In the rows, zero is written as 128.
Named moves come first, each a turn or a mirror and shown by rows before and after it. Which of them, in which order, take the first row of each pair that follows to the second? Write the first one first, as in the answered first pair.
move F:
[156 127 143 117 134 143 101 132] -> [139 153 126  99 127 106 133 137]
[145 134 150 146 128 166 108 141] -> [120 168 127 123 118 114 154 149]
[ 91 153  95 127 107  85 148 102] -> [129  98 127 163 120 161  81  94]
move A:
[129 131 125 123 131 124 141 127] -> [129 137 125 123 131 124 138 128]
[142  81 130 122 113  99 165 116] -> [122 182 122  99 119 115 101 120]
[101 160 114 108  96 121 122 104] -> [112 104 118 119  91 112 157 102]
move X:
[146 165 140 102 152 119 153 135] -> [128 183 125 104 136 113 126 129]
[105 239 115 114 129 127  62 137] -> [ 80 156  76 131  76  40 159 129]
[155 134 132 135 123 143  90 136] -> [136 124 110 142  96 116 100 129]
[121 136 110 117 122 105 153 137] -> [140 135 131 110 146 126 158 143]
move W:
[115 160 100 119 105  96 150 129] -> [134 122 114 122 120 101 181 135]
[ 98 170 119 120 118 100 136 124] -> [124 128 138 118 137 104 181 132]
[111 213 118  78 157  80 185 158] -> [161  60 151 123 164 111 224 150]
Now pairs of rows:
Each pair is two moves apart.
[ 81 165  90 117 100  78 140 122] -> [106 198 120 115 132 143  75 125]  F, W
[139 129 148 118 122 119 199 136] -> [114 193 130 109 113 116 157 135]  A, X
[ 77 112  72 147  57  66 149 109] -> [111  96 107 179  77 162  42  97]  A, F
[145 160 112 127 151 152 108 125] -> [161 124 123 127 162 147 152 129]  W, A
[149 125 129 125 146 140 112 129] -> [133 132 118 129 130 134  98 123]  A, X
[171  89 176 124 168 165 158 144] -> [ 93 190 105 126  99 126  70 125]  A, X
[123 152 155 119 145 132 122 144] -> [113 136 144 138 124 137  96 134]  X, F
[146 154  99 134 100 132  94 120] -> [150 107  95 142  92 108 142 121]  A, F
[142  52 132 168  97 178  57 118] -> [112 225 122  95 132 150  61 143]  A, W
[128 121 129 120 119 105 157 139] -> [115 121 115 134  99 112 119 128]  W, W
[137 138 146 108 163 121 169 142] -> [147 126 157 117 169 145 151 140]  X, W
[135 121 143 109 127 162 105 132] -> [139  94 145 114 126 152 131 135]  W, A
[140 153  90  90 132 128 111 141] -> [146 107  91  99 126 110 152 143]  X, W
[138 139 135 137 129 162  80 129] -> [120 127 112 122 113  87 169 136]  A, F
[138 116 135 128 106 166  64 125] -> [105 105  99 127  71 100 115 121]  X, F
[110 106 137 119 140 101 159 136] -> [100 144 131 110 139  98 142 141]  A, X
[161 110 146 111 172 141 166 147] -> [149 166 140  95 176 140 146 150]  F, A
[119  88 135 140 134 124 157 121] -> [113 147 135 112 151 116 163 131]  X, F
[109 134 110 131 127 106 158 122] -> [132  93 131 149 138 141 137 120]  X, W
[115  99 136 129 118  89 154 136] -> [105 121 130 145 105 117  84 127]  F, W
[121  88 117 156 137 125 158 121] -> [ 91 161  97 137 128 111 130 124]  W, W
[122 125 104 149 110 139  75 123] -> [120 157 105 108 132  93 161 144]  F, W
[124 150 125 129 142 111 133 128] -> [135 141 134 136 148 134 114 126]  F, W
[121 195 119 114 114 138  75 141] -> [141  64 120 139 101 100 175 139]  A, F
[128 189 130 118 134 138  77 146] -> [165 127 160 110 167 126 170 159]  W, A
[114 109 124 160  98 143  74 111] -> [136 159 153 103 157 114 178 141]  W, W
[146 186 160 103 175 160 124 146] -> [160  97 163 120 166 137 190 144]  F, A
[125 146 129 128 136 145 110 123] -> [123 119 123 128 127 117 155 124]  A, F
[109 153 112 127 113 114 113 122] -> [145 125 148 119 152 132 153 136]  X, X
[151  75 144 162 149 136 137 111] -> [121  83 114 170 113 108 123 103]  W, X
[173  94 159 140 141 154 133 135] -> [118 118 106 155  78 115  94 118]  X, X
[122 172 137 111 142 115 145 149] -> [124 122 129 127 127  98 174 142]  X, A
[120 161 121 107 129 117 140 133] -> [142 150 142 113 148 148 123 135]  W, X
[131 101 116 131 109  96 152 111] -> [148 152 141 121 140 148  91 115]  X, X
[118 132 116 150 105 174  60 119] -> [117 155 119 100 136  99 200 145]  F, W
[142 191 140 102 154 130 138 149] -> [160 168 155 110 168 157 127 145]  W, A
[104 162 114 129 130 140 114 136] -> [ 95 128 101 141 109 120 132 130]  F, X
[162  96 168 127 112 108 173 133] -> [130 144 144 142  80 130  69 118]  W, A
[174 111 164 151 169 196  97 111] -> [132 197 132  94 169 104 186 131]  F, X
[140 103 143 140 140 171 122 122] -> [122 174 131 117 144 153 119 129]  W, W
[140  87 137 140 165 121 173 125] -> [148 131 152 123 188 141 151 132]  A, W
[123 100 131 168  98 158  99 125] -> [108 174 126 142 105 149  88 134]  W, F
[142 149 152 115 156 141 134 135] -> [130 159 140 124 141 145 102 127]  A, X
[115 141 136 113 147 100 151 120] -> [113 128 134 137 134 134  87 110]  F, X
[ 86 113  82 151  78 107 134 108] -> [130  91 124 166 114 180  85 110]  W, F
[106 164  94 128  92  89 112 125] -> [126  83 106 159  85 110 115 117]  F, X
[125 143  89 146  83 160  63 125] -> [176  67 134 136 131 161 166 141]  X, X
[175  60 137 149 124 125 131 101] -> [119 151  89 134  84  83  94  97]  W, F
[108 149 113 136 103 110 125 106] -> [117 174 129 117 126 117 134 118]  X, A
[117 117 126 136 115 144  91 111] -> [126  92 129 127 124 116 156 119]  W, A
[117  97 126 126 130  94 193 130] -> [140 147 156 102 176 136 172 145]  X, F
[ 69 229 106  97 128  84 124 132] -> [141  13 153 174 133 147 142 117]  A, F
[123  86 109 151 100 135 155 115] -> [105 172 102 129 103 140 111 115]  F, A
[132 149 140  77 153 137 115 150] -> [144 126 151  88 156 151 115 148]  W, A
[108 135 104 143 101 128  77 115] -> [108  91 102 148  93 103 124 115]  F, A
[135 100 109 129 104 118 130 105] -> [140 113 113 130 111 139  98 104]  X, W
[154  76 136 127 132 128 181 138] -> [113 160 103 132  99 145  70 124]  X, X
[107 161 117 113 116 111 121 133] -> [114 103 114 134 102 105 136 124]  A, W
[153 126 143 120 143 151 113 144] -> [154 103 139 131 133 149 115 139]  W, A
[124 165 139 116 127 129 121 114] -> [113 144 124 129 101 113 122 107]  F, X
[123 132 118 136 129 134  90 118] -> [141 128 138 116 160 126 147 132]  W, W
[136  99 155 161 131 159  88 102] -> [134  68 146 162 122 127 139 105]  W, A
[134 130 138 109 140 112 147 128] -> [128 154 134 107 137 115 128 127]  A, X
[116 161 124 136 125 148  66 114] -> [122  74 116 145 110  99 161 115]  F, A
[153 158 147 116 168 153 112 123] -> [114 117 100 132 111  84 156 111]  X, X
[117 112 122 143 121 104 141 144] -> [134 106 138 139 140 121 145 149]  W, X
[118  62 114 162 117 102 169  82] -> [ 83 129  86 160  91 102 102  76]  W, A
[113  88 123 152 117 157 120 107] -> [ 86 160 102 125 113 126 123 114]  A, F
